128 stands for zero in the data rows.
Here are some numbered points:
[122 119 122 111 150 104  98 148 144 108 137  99 129 122 126 163 112 147 148 133 135 120 137  54 125 155 163 146 134] 0
[ 84 129  49 140 107 133 193 122 115 108 166 117 116 172 110  80  90  63 125 116 133  97 163 134 161  64  97  90 113] 1
[132 109 151 119 152 105 107 149 133 144 129 120 128 110 127 137 133 141 150 126 123 129 112  83 101 146 149 129 115] 2
[  0 129   0 207 109 127 255 135  73 160 203 126  85 192  89   0  50   0 179  97  94  81 145 148 116   0  38   0   1] 3
[112 110 101 119 136 121 131 132 142 103 141 123 113 152 119 130 110 125 122 122 145 116 177 115 162 128 129 136 165] 4
[117 111 115 100 121 110 115 144 147  95 136  96 128 158 135 165 118 144 124 141 131 124 166  91 152 140 147 158 157] 5
[228 147 250  78 132 142   6 114 150 125  75 143 163  70 167 255 207 244  88 160 142 169  98 154 125 255 198 236 181] 6
[118 126 117 124 145 127 124 145 146 110 125 108 113 151  97 146 100 124 160 128 143 109 136  73 135 126 152 135 159] 7
[177 132 211 140 166 129 107 149 125 167  87 144 108  54 146 143 170 176 139 111 107 168  49 147  49 165 131 135  98] 8
[  0 138   0 245  88 147 255 119  54 165 193 150  52 213  66   0  38   0 182 106  74  75 137 217 102   0   0   0   0] 9
[146 133 141  99 112 125  91 128 148 105 124 134 151 127 150 175 148 158 104 138 144 118 147 126 154 156 155 179 160] 10
[140 115 128 106 125 119 119 133 147 102 135 114 142 141 130 166 136 138 121 139 142 110 165  95 158 147 150 158 147] 11
[  0 148   0 216  48 161 255  91  56 143 183 175 122 211 106   0  91   0 132  99  78  87 177 245 145   0   0   0   0] 12
[210 136 225  93 164 131  26 118 142 135  87 128 141  76 149 222 158 225 121 149 142 171  89 114 109 231 180 200 189] 13
[130 124 168 120 144 116 123 150 130 151 113 130 131  99 129 121 129 140 129 109 116 144  93  95  89 140 138 125  99] 14
[172 139 155 113 100 153  96  79 104 121  99 152 146 135 145 173 155 172  83 138 138 156 149 206 150 152 116 159 167] 15
[185 190 211 138  48 170 126  52  61 150  69 216 170  96 184 114 197 158  58 136 107 186  82 255 105 141  76 151  97] 16
[177 123 188  90 129 130  50 121 153 111 107 144 167 105 157 218 160 202  95 120 144 142 130 133 164 198 162 207 167] 17
[ 48 124  21 158 112 125 223 137 105 131 171 117 110 186  97  40  81  32 150 115 118  92 172 130 158  37  73  47  98] 18
[103 126  86 143 120 142 171 127 119 125 139 136 124 152 105  94 106  94 147 138 125 114 142 160 143  95  95 100 115] 19
[158 119 175 110 152 125  65 149 162 129 109 107 116 105 142 187 130 179 133 127 156 150  95  96 117 183 161 167 166] 20
[141 158 146 135  64 126 135  87 105 136 107 168 162 119 177 121 168 125  73 123 112 130 113 203 129 117 108 143  93] 21
[115 116 101 150 154 134 156 134 103 154 138 128  87 136  91  74 110  95 168 123 119 131 105 152 110  87  94  75 135] 22
[ 75 119  67 136 136 112 167 154 129 132 159 107 107 156 109  82  89  78 156 119 129  98 152  77 147  85 124  88 116] 23
[ 47 108   6 170 120 127 225 145 120 117 181 110  96 201  86  33  62  22 166 107 126  86 178 111 151  25  81  45 100] 24
[  0 125   0 184 124 117 255 137 109 130 210 105  83 216  83   0  38   0 172 112 104  62 183  97 130   0  57   0  42] 25
[140 109 147 114 157 100  89 146 156 129 118 110 131 122 132 179 123 160 135 135 142 121 134  77 135 164 162 156 150] 26
[100 134  89 127 137 112 145 146 145 108 144 106 127 148 126 118 107 106 140 127 129 112 152  76 152 114 149 117 119] 27
[153 121 155  95 124 123  85 132 148 104 115 116 140 134 140 190 148 172 115 142 140 138 145 115 150 167 152 178 172] 28
[171 144 200 100 132 131  60 121 144 121  92 130 156  94 147 196 158 195 104 144 135 156 113 126 121 198 170 187 154] 29
[183 117 173 112 176 124  57 153 147 122 109 113 105 102 133 189 141 186 136 127 131 150 112  87 116 188 166 160 170] 30
[218 141 255  58 118 129   0 122 150 124  63 144 161  67 173 255 191 255  90 147 141 155  91 154 120 250 194 228 190] 31
[123 107 130 119 152  94  97 148 162 125 125 106 134 132 137 171 116 148 135 141 144 105 142  64 141 153 164 152 140] 32
[189 139 206 113 164 104  60 151 137 147 102 119 131  76 152 189 166 200 131 122 117 144  77  94  71 196 169 170 140] 33
[120 132 125 183 130 156 177 137 101 181 127 145  94  95 108  35 121  90 171 107  99 138  71 176  52  84  89  62  82] 34
[227 140 239 105 150 141  18 124 145 124  71 135 139  71 138 224 187 245 118 141 143 178  76 144 129 236 172 202 195] 35
[ 73 110  81 141 136 115 149 151 146 118 158 102 102 146 119 101  83  92 141 128 127  87 157  64 135  96 134  96 109] 36
[167 128 163  99 116 156  76  97 149 130 110 152 144 133 145 193 150 185 106 139 148 158 147 164 154 175 138 196 169] 37
New points follow, each followed by the number of its nearest point above.
[180 123 217 111 156 125  55 147 150 142  98 108 140  63 170 186 167 199 127 132 136 159  72  91  81 199 171 174 139] >> 33
[122 133 156 161 151 122 148 133  86 172 118 144 110  77 130  59 130 113 156 116  88 136  73 169  70 114 115  89  79] >> 34
[142 134 153 110 101 130 105 117 132 117 113 138 155 114 149 164 152 163 107 136 136 139 128 140 145 153 138 159 140] >> 10
[222 178 255 128  47 185  96  40  82 156  46 227 177  60 192 144 249 210  50 143  99 218  48 255  79 171  86 162 121] >> 16
[ 69 139  47 173 119 144 228 132  99 152 170 130  89 160  99  21  89  41 154 109 111 114 142 162 125  35  74  35  86] >> 18
[142 121 134 112 125 113 103 135 151  97 121 120 157 126 141 165 137 142 112 154 130 128 168  87 153 140 158 159 147] >> 11
[ 68 104  26 160 116 131 198 118 136 108 166 115 111 195  92  79  81  64 140 116 136  95 186 122 158  47 102  82 112] >> 1
[102 108  81 139 136 138 170 129 131 122 136 118 122 152 100  94  96  90 141 127 120 113 156 136 152  92 115  93 124] >> 19
[ 85 114  50 138 108 148 198 109 122 116 146 134 127 174 100  74  93  64 128 125 120 102 179 168 168  63  89  87 120] >> 1
[171 161 174 135  83 152 110  91 107 148  98 173 165 102 157 127 176 146  84 135 120 163  94 228 122 146 104 148 111] >> 21
[ 56 138   6 186  58 156 255  92  60 126 162 164 108 207 108   0  94   0 122 110 117 119 171 255 149   0  26  23  59] >> 12
[117 106 112 127 163 125 120 147 143 107 142  88 114 145  96 137  97 134 151 121 130 124 159  73 150 130 145 133 156] >> 7
[125 102 106 112 134 121 130 129 149 116 145 115 121 153 121 143 107 118 113 117 146  98 166 105 152 120 123 145 155] >> 4
[172 149 185  94  90 142  93  92 121 119 101 166 170 109 161 173 172 173  71 136 136 153 121 200 147 173 127 180 142] >> 15
[140 114 146 115 150 113  97 142 153 129 124 114 126 126 125 162 127 150 141 140 137 125 117  85 125 161 148 146 150] >> 26
[116 134 107 135  95 138 160  94 114 122 123 160 146 151 145 109 130  97 109 133 129 138 144 174 148  92 110 116  95] >> 19
[123 117 135 112 155 109  94 140 155 109 146  97 123 127 125 168 122 148 143 128 132 116 134  56 133 152 163 146 136] >> 0
[142 151 136 113  74 143 123  96 116 124 121 153 163 133 160 130 154 123  78 134 132 137 134 189 159 133 111 149 119] >> 21
[126 119 130  98 148 110 109 160 160 110 139 109 125 118 124 158 117 140 150 133 129 121 141  63 124 155 165 145 157] >> 0
[  0 109   0 205 118 126 255 148 107 126 219 109  89 204  82   0  28   0 167  96 113  50 181 102 153   0  69   0  59] >> 25
[128 111 134 116 148 106 106 157 136 108 141 109 128 142 117 169 130 148 149 126 141 119 136  59 121 154 148 143 150] >> 0
[136 162 154 175 114 134 167 127  77 192 116 167 128  84 128  50 144 108 129 120  78 155  58 208  59 102  95  78  47] >> 34
[ 91 193  79 182  31 168 250  50  46 160 138 206 153 165 136   4 148  27  83 112  94 134 132 255 132   2   7  56  46] >> 12
[  0 107   0 202 122 115 255 137 102 124 220  97  70 230  66   0  32   0 171 100 121  57 186 121 151   0  42   0  50] >> 25
[131 134 143 118 141 115 113 143 143 135 128 113 127  96 132 143 137 145 137 129 114 128 105  83 104 148 144 143 126] >> 2
[131 133 143 125 138 110 111 135 132 131 134 130 131 116 130 130 131 134 137 125 119 120 108  86 111 152 149 137 111] >> 2
[125 126 126 124 138 129 105 139 152  95 133 114 133 133 125 173 125 142 122 129 154 118 151  75 152 149 149 158 138] >> 11
[108 106  97 107 147 114 128 145 148 123 142  95 131 149 115 124 101 112 130 138 134 108 150  93 145 117 143 123 132] >> 27
[234 184 255 134  58 177  78  28  62 173  46 223 186  47 177 138 232 215  48 145  83 210  61 255  98 183  84 184 127] >> 16
[135 136 162 131 123 124 122 132 108 158 118 141 152 102 140  99 146 136 123 138  98 148  96 145  82 144 131 112  79] >> 14
[102 127  89 142 125 144 158 134 121 125 131 136 129 148 109  98 108  97 140 133 126 117 138 154 142  98 104 104 113] >> 19
[175 127 170 110 120 148  69 119 144 116 111 148 152 123 129 189 153 177 103 147 152 150 137 144 154 178 146 180 192] >> 37
